In the rows, 128 means zero.
Each path below is one point turned by a fixed rotation once a step. After each direction that follows a path, write how fast that rotation turns it, in degrees per step (0 if it stays still).
Each turn is a multiple of 5 degrees from 10 to 175, or 0.
Each row of a path follows its step; steps can be skipped.
Rotation 1:
step 0: [125 123 125 131 134 128 122 124 126 133 128 137 140 143 128 121 129 128
 129 130 120 117 129 135 128 121 127 129 122 132 130 128 133 127 128 144
 126 132 127 122 128 135 130 134 126 128 120 126 129 129 122 127 122 126
 131 134]
step 1: [133 130 134 124 133 127 118 133 134 123 127 137 130 132 137 126 127 124
 134 130 125 128 123 133 142 135 127 131 123 135 121 133 135 126 122 137
 127 123 131 127 129 131 129 133 126 135 120 127 133 136 120 124 134 129
 126 134]
step 2: [126 131 133 131 132 137 129 128 130 126 128 130 128 118 123 130 122 128
 134 122 127 127 127 125 133 132 123 128 126 132 116 130 140 130 119 132
 134 142 134 123 129 128 128 130 127 128 129 118 130 131 122 117 137 135
 130 133]
step 3: [127 128 128 138 127 129 140 120 126 124 124 136 137 129 126 128 120 139
 130 126 121 130 120 127 131 130 117 132 129 130 130 127 132 135 128 130
 130 133 138 125 133 126 130 131 121 128 123 129 126 125 127 127 140 132
 136 120]
step 4: [138 130 126 124 128 131 133 121 127 126 129 136 139 133 129 118 123 129
 125 131 120 116 132 130 133 132 121 124 133 124 134 126 127 135 131 121
 124 135 130 128 133 126 129 127 115 130 128 135 135 134 122 123 131 126
 129 131]
step 5: [129 126 126 126 136 125 121 128 125 130 134 128 136 136 127 129 130 122
 133 124 122 122 122 123 134 138 120 124 137 128 126 129 123 125 129 134
 128 137 126 117 127 125 128 131 119 126 123 128 137 137 138 120 124 124
 128 132]
step 6: [126 129 129 125 133 127 119 126 130 132 141 125 121 135 134 133 133 131
 138 127 122 134 121 134 135 129 121 120 120 129 126 121 130 133 129 131
 132 140 130 118 129 131 131 135 124 130 120 130 124 130 125 128 133 126
 133 133]
step 7: [131 128 130 127 130 133 127 125 125 123 127 129 132 127 125 131 128 127
 132 126 135 126 127 143 128 128 129 129 123 132 130 119 140 138 119 138
 122 135 132 120 130 135 135 138 131 131 124 133 134 128 125 127 131 126
 139 131]
step 8: [125 129 131 124 128 128 127 129 126 121 120 134 136 127 120 123 129 129
 127 128 126 118 117 132 133 130 120 126 125 132 117 126 135 125 114 124
 126 124 126 129 132 125 127 137 122 132 124 129 133 127 121 125 136 120
 136 121]
step 9: [130 132 127 123 130 129 126 132 135 127 128 134 135 117 118 124 129 126
 131 131 119 128 123 125 130 133 129 119 135 129 126 129 129 139 126 130
 133 137 133 131 128 121 120 129 114 129 122 118 130 128 123 128 136 124
 130 125]
Directions:
[126 126 128 129 126 126 129 130 130 127 125 129 127 126 129 127 128 128
 127 128 128 129 129 130 128 129 130 127 127 128 127 130 130 129 124 129
 131 128 126 128 127 128 130 130 129 128 129 129 127 129 127 127 129 129
 132 130] => 60
Rotation 2:
step 0: [123 123 135 126 124 113 133 125 131 132 130 130 127 129 118 120 128 122
 132 137 129 116 127 138 128 126 126 121 127 130 120 134 134 127 130 125
 121 125 129 134 127 126 129 122 127 122 127 133 123 124 119 137 126 130
 134 137]
step 1: [125 132 130 129 119 136 127 141 132 132 129 131 138 131 125 129 130 130
 126 130 139 126 135 126 138 122 133 138 135 127 128 131 122 122 123 127
 127 142 125 122 128 121 124 124 127 131 123 132 122 125 137 127 126 124
 127 119]
step 2: [130 131 127 129 120 133 127 118 131 124 124 135 128 121 137 124 126 125
 124 133 128 120 122 130 127 129 133 127 124 136 136 124 131 128 133 130
 133 117 115 126 128 123 136 127 133 133 120 124 140 131 132 131 137 126
 122 135]
step 3: [128 124 126 130 134 133 116 131 119 127 129 130 128 121 121 126 123 128
 123 134 131 134 129 134 128 130 130 119 127 130 126 132 127 116 131 125
 124 130 128 128 119 128 136 138 122 121 139 120 125 126 128 128 114 139
 126 129]
step 4: [134 129 137 125 128 135 130 124 128 122 124 122 120 137 130 131 136 128
 118 120 122 127 131 128 134 131 134 131 138 126 127 123 125 123 128 130
 130 129 133 132 131 131 133 123 113 135 129 121 124 125 125 125 138 118
 137 130]
step 5: [120 123 133 127 125 116 118 127 123 128 129 124 124 131 130 131 125 135
 138 130 135 128 133 141 125 126 126 133 128 136 128 122 131 132 120 132
 124 122 134 130 125 135 117 132 133 136 126 122 134 129 132 129 136 134
 122 130]
step 6: [126 134 124 128 137 124 130 129 124 139 127 129 138 133 117 135 121 129
 115 127 131 119 120 126 125 124 134 128 126 127 131 130 125 133 133 124
 125 131 128 121 135 131 126 129 127 132 131 133 122 116 123 133 124 133
 131 137]
step 7: [126 129 136 131 126 126 132 127 140 127 131 124 126 118 139 127 136 132
 130 129 136 124 127 126 146 133 125 132 127 125 127 122 121 126 127 125
 123 132 129 128 133 120 131 129 126 133 131 137 138 134 129 120 121 131
 130 133]
step 8: [128 132 122 128 135 134 128 130 126 131 130 136 124 124 127 128 122 122
 136 131 128 134 119 134 125 122 135 132 134 131 121 130 140 113 126 133
 133 120 125 133 132 124 131 127 131 131 134 136 133 131 131 141 137 131
 127 124]
step 9: [125 119 128 128 124 137 133 134 123 127 126 132 130 135 117 109 128 123
 130 127 130 120 126 129 134 130 125 128 128 122 129 130 120 132 133 123
 138 126 132 129 130 130 130 130 118 125 132 121 124 124 128 122 129 133
 118 131]
Directions:
[127 127 127 128 128 126 129 127 127 129 127 129 128 126 134 128 130 129
 128 128 128 127 128 130 126 130 127 128 127 127 131 128 129 125 127 131
 127 127 127 128 127 129 127 126 128 130 129 128 128 130 128 129 129 127
 127 128] => 130
Rotation 3:
step 0: [128 132 128 134 123 131 138 132 129 127 128 123 111 116 133 128 142 129
 117 130 128 137 133 130 119 125 127 129 123 129 129 129 124 124 127 121
 130 126 127 131 135 129 123 130 134 122 120 131 122 134 126 137 124 131
 126 123]
step 1: [129 123 132 123 126 129 131 130 130 124 140 125 127 131 128 119 135 133
 130 136 132 122 122 120 124 128 128 139 124 121 114 130 117 129 132 127
 134 132 135 123 123 132 132 138 128 117 126 128 117 132 125 124 127 132
 123 129]
step 2: [125 122 119 125 128 131 130 122 124 134 126 129 112 132 132 120 129 133
 126 131 131 133 137 122 126 129 122 138 131 129 125 125 133 121 131 111
 132 119 126 123 128 129 130 142 129 132 130 128 134 127 120 127 130 124
 127 130]
step 3: [133 134 127 131 132 122 134 138 125 130 129 115 121 127 126 115 141 127
 135 120 131 124 135 129 122 126 135 131 131 122 123 127 132 131 134 131
 128 121 130 126 130 132 133 127 133 133 122 127 117 126 120 120 122 126
 133 133]
step 4: [124 123 139 139 125 131 131 125 124 139 131 123 122 123 125 123 134 125
 123 127 133 131 140 122 127 128 126 135 129 134 129 132 118 129 129 129
 118 125 127 123 119 125 132 135 127 114 120 132 131 131 124 131 131 130
 132 133]
step 5: [125 129 134 129 129 119 131 125 125 127 138 123 123 126 122 123 131 132
 130 131 129 133 133 124 118 118 131 133 135 123 127 117 127 122 136 119
 126 132 131 129 125 125 127 137 137 130 129 129 121 139 136 126 120 130
 119 120]
step 6: [135 130 134 122 121 141 130 135 125 127 125 124 123 128 128 119 127 121
 126 131 120 129 130 129 122 127 128 133 132 126 130 121 131 126 132 120
 129 131 131 118 130 129 130 140 122 118 129 139 122 129 117 126 128 124
 122 139]
step 7: [134 125 127 122 132 134 134 131 136 133 128 122 117 127 126 120 134 135
 126 120 118 130 131 120 115 127 130 135 131 127 126 137 124 120 141 125
 128 126 129 134 128 122 129 127 138 127 126 127 133 128 124 126 134 132
 134 123]
step 8: [127 132 125 132 124 127 133 136 123 133 133 123 119 129 129 128 136 137
 134 137 133 126 134 128 133 134 130 131 128 128 127 120 118 125 132 121
 126 126 128 129 132 118 126 131 127 119 115 132 112 130 126 122 136 123
 131 129]
step 9: [117 125 126 127 124 134 131 137 117 134 130 123 122 133 126 118 138 129
 119 130 140 134 123 122 116 123 130 137 130 124 126 132 131 130 127 122
 122 133 126 123 126 132 129 134 128 129 131 129 125 131 127 129 133 136
 128 121]
Directions:
[127 128 125 130 129 126 128 128 128 128 126 128 125 128 129 129 126 130
 130 129 127 128 128 126 130 124 129 128 127 129 130 123 129 128 127 126
 129 129 127 129 130 127 127 128 128 128 127 127 128 130 128 125 128 126
 127 127] => 125
Rotation 4:
step 0: [125 122 142 130 123 119 127 131 123 128 127 131 126 122 133 124 130 126
 127 137 131 131 135 123 137 113 128 128 124 139 128 129 135 135 128 126
 128 119 130 131 126 125 132 121 131 135 130 132 131 139 127 121 130 129
 122 122]
step 1: [138 139 127 133 125 125 125 134 115 131 130 125 130 126 130 126 122 129
 124 134 129 120 125 121 119 129 132 135 138 129 129 124 130 139 118 123
 133 126 127 132 116 127 132 130 128 125 126 125 130 124 129 128 117 129
 134 124]
step 2: [133 127 127 140 134 131 117 131 119 128 130 125 131 128 134 129 136 131
 130 126 131 130 116 139 125 127 128 128 122 118 123 133 137 129 126 134
 132 124 122 124 135 129 129 130 130 127 129 122 126 122 130 127 128 127
 121 143]
step 3: [132 130 134 136 126 132 125 125 126 128 134 129 124 115 126 123 122 121
 126 122 129 135 128 132 131 127 129 133 127 128 126 132 125 122 141 131
 123 129 132 127 133 119 113 138 116 126 135 125 123 132 128 123 127 128
 132 123]
step 4: [133 116 135 117 122 135 119 135 125 129 129 136 120 128 123 130 133 129
 120 126 128 128 129 124 126 133 129 129 134 136 129 128 122 133 126 132
 136 131 140 119 127 125 124 124 134 124 126 130 124 128 138 132 135 128
 125 120]
step 5: [121 127 128 124 134 132 128 123 136 128 130 132 124 133 130 123 123 128
 129 129 136 126 118 122 115 127 144 121 124 135 128 127 127 131 126 128
 132 126 123 129 124 129 133 127 126 124 132 133 122 110 124 122 125 121
 124 125]
step 6: [126 129 121 135 134 128 129 124 136 129 118 126 127 126 117 137 119 127
 126 135 132 135 118 118 133 130 129 131 123 117 128 134 132 130 128 135
 126 125 129 132 126 125 126 125 134 132 128 125 123 136 128 133 128 114
 124 132]
step 7: [126 125 129 130 129 124 121 134 135 127 136 120 134 125 114 130 126 131
 134 125 123 132 138 129 124 118 125 139 134 129 131 126 121 116 123 128
 125 134 129 127 125 128 124 137 131 130 128 136 126 123 126 139 124 125
 129 132]
step 8: [118 120 134 125 124 123 129 122 132 129 133 134 123 128 132 127 140 125
 125 125 116 135 128 123 124 121 132 131 126 126 131 128 132 131 126 121
 138 131 120 133 134 137 122 124 130 132 129 137 132 133 140 128 124 135
 124 129]
step 9: [125 125 133 124 133 122 132 133 121 130 123 126 125 129 140 125 111 128
 130 128 131 120 119 127 128 124 130 128 131 137 126 129 140 127 131 119
 127 131 129 135 119 123 127 120 130 122 132 132 130 138 127 131 120 126
 133 126]
Directions:
[130 129 128 129 127 126 128 127 129 126 128 129 130 128 127 127 131 128
 128 126 125 128 126 130 130 129 128 130 129 128 132 128 128 126 129 131
 127 129 130 130 128 127 126 129 128 129 128 129 127 127 126 127 129 127
 127 131] => 85
Rotation 5:
step 0: [123 128 130 118 134 122 132 131 129 120 127 139 125 127 123 123 123 124
 129 127 118 124 127 133 133 129 133 132 121 138 117 120 120 126 122 128
 129 126 121 121 130 133 132 130 132 122 125 127 118 128 133 127 136 117
 125 121]
step 1: [125 131 133 119 131 133 130 118 122 127 132 135 122 130 130 119 122 134
 135 129 129 133 121 124 124 120 123 128 123 116 122 125 130 132 126 120
 132 125 128 117 130 119 126 126 129 126 138 126 127 128 118 125 129 122
 118 127]
step 2: [131 120 117 129 130 116 130 138 127 118 125 131 133 134 127 131 122 121
 137 124 128 127 123 133 132 128 126 125 123 119 124 134 135 137 138 115
 132 121 121 128 129 129 130 127 131 131 129 120 133 124 127 123 131 125
 121 130]
step 3: [125 139 133 116 129 120 133 131 129 125 124 128 130 127 133 131 122 124
 129 129 136 113 127 134 127 122 123 126 124 128 121 137 121 132 125 132
 129 133 128 136 134 123 129 116 132 125 127 130 128 126 126 118 134 118
 130 136]
step 4: [139 127 123 129 130 136 135 129 134 124 129 134 121 119 124 125 116 124
 124 129 128 127 127 128 130 125 125 126 119 136 130 123 120 134 119 123
 142 129 116 125 128 135 127 123 128 127 127 134 122 127 124 121 129 126
 119 128]
step 5: [126 127 138 120 133 126 126 135 120 127 135 131 118 120 121 132 127 131
 139 126 123 121 129 128 125 129 139 134 126 116 132 129 121 130 130 116
 136 120 127 121 128 131 132 128 128 130 134 128 126 127 119 123 130 121
 129 129]
step 6: [128 129 128 126 133 117 129 130 115 128 129 133 127 131 137 127 125 130
 137 132 123 129 128 128 130 131 122 127 125 124 113 124 129 135 129 130
 131 129 116 127 137 132 125 136 122 133 123 126 128 128 134 123 134 117
 119 135]
step 7: [125 134 126 115 126 124 132 129 136 124 130 138 129 125 127 125 120 122
 133 118 125 131 127 129 119 122 120 123 118 122 120 132 124 126 126 121
 125 125 127 123 128 116 127 123 127 128 126 134 126 125 135 119 136 133
 125 133]
step 8: [133 125 127 125 128 130 135 127 133 118 120 134 129 132 127 121 124 123
 130 133 132 117 128 127 127 126 134 124 117 129 123 118 130 131 133 121
 133 123 124 124 125 127 141 122 138 130 126 119 119 129 123 122 130 117
 127 126]
step 9: [130 132 133 123 130 123 128 127 127 116 136 131 123 126 126 129 118 133
 129 124 122 126 118 130 131 122 129 137 125 119 129 130 134 139 127 131
 141 133 128 129 133 127 124 121 129 119 137 129 131 132 123 125 130 113
 127 130]
Directions:
[130 129 127 129 131 125 126 128 127 127 129 129 130 127 129 129 130 128
 128 127 130 128 128 126 131 127 126 128 130 125 129 131 127 128 129 128
 128 128 125 128 128 126 126 129 128 127 125 127 129 129 130 128 129 127
 129 130] => 95
[129 130 129 129 126 129 127 127 125 125 127 129 128 129 130 127 131 127
 125 128 126 127 127 130 127 128 127 126 131 129 130 128 129 127 126 127
 129 129 129 130 127 127 129 130 128 130 127 128 128 127 127 130 130 130
 128 127] => 0
Rotation 6:
step 0: [125 140 136 132 139 123 126 131 126 124 127 129 130 136 123 128 123 129
 123 133 134 135 132 138 124 132 129 116 124 136 125 127 134 130 125 127
 127 129 131 126 132 136 139 122 136 137 132 131 141 119 124 126 124 125
 129 133]
step 1: [130 119 130 124 110 139 130 130 114 137 127 125 130 136 133 130 122 128
 129 131 122 126 127 126 127 128 132 127 134 129 130 124 126 129 121 131
 124 117 127 133 134 128 138 127 130 119 134 134 133 124 125 136 133 125
 127 128]
step 2: [124 133 129 129 123 124 119 134 124 129 124 133 123 129 122 133 137 135
 139 123 138 127 121 132 133 124 123 128 122 131 132 121 121 131 123 115
 131 124 124 131 124 125 120 127 132 119 120 125 125 125 133 126 125 126
 140 138]
step 3: [127 131 137 122 129 119 124 127 130 131 130 123 134 126 129 127 127 128
 127 132 134 123 132 128 136 137 141 129 120 127 118 122 130 121 129 136
 130 124 123 124 130 134 144 133 130 130 129 116 124 131 134 123 134 129
 138 124]
step 4: [127 133 132 126 128 126 127 135 124 129 127 132 129 136 128 129 109 126
 132 128 124 131 133 123 139 120 139 122 142 130 130 123 131 135 117 129
 119 134 130 126 126 135 125 126 125 130 124 132 124 125 121 123 121 131
 125 132]
step 5: [129 124 123 128 126 130 123 130 122 137 124 121 128 134 126 125 135 128
 123 124 121 132 123 126 129 137 128 118 134 130 138 126 126 122 127 122
 141 126 137 136 124 130 132 135 128 114 118 117 134 133 125 126 129 128
 123 131]
step 6: [124 126 126 131 123 122 127 132 129 129 131 118 125 117 125 127 125 139
 134 125 130 129 134 132 130 124 129 129 120 118 123 130 127 131 134 124
 126 118 129 118 142 132 127 137 132 130 119 121 128 117 122 128 120 127
 133 134]
step 7: [117 125 135 132 128 128 127 128 127 124 136 131 127 134 127 132 123 118
 132 111 124 126 132 117 131 126 136 129 129 126 123 122 130 119 126 128
 120 129 138 126 130 132 130 128 141 129 128 127 123 134 136 132 140 123
 126 123]
step 8: [115 122 123 120 137 127 126 138 131 130 122 127 126 123 125 132 117 136
 133 128 127 131 125 137 124 133 139 125 128 136 132 123 126 136 125 127
 142 132 137 129 121 128 128 119 126 129 130 130 127 132 122 128 126 126
 122 130]
step 9: [126 131 137 133 123 118 131 116 121 139 130 120 134 130 127 132 128 136
 130 121 125 132 135 128 121 131 123 115 132 128 136 126 120 123 140 132
 130 120 129 133 129 129 131 128 128 130 136 127 134 123 125 122 124 128
 130 128]
Directions:
[129 127 129 129 130 129 131 126 129 125 128 128 130 127 131 127 131 128
 127 129 128 128 127 128 128 128 127 130 129 127 129 132 129 129 127 128
 128 129 125 129 128 127 126 128 126 130 128 130 129 130 130 128 126 129
 128 127] => 0
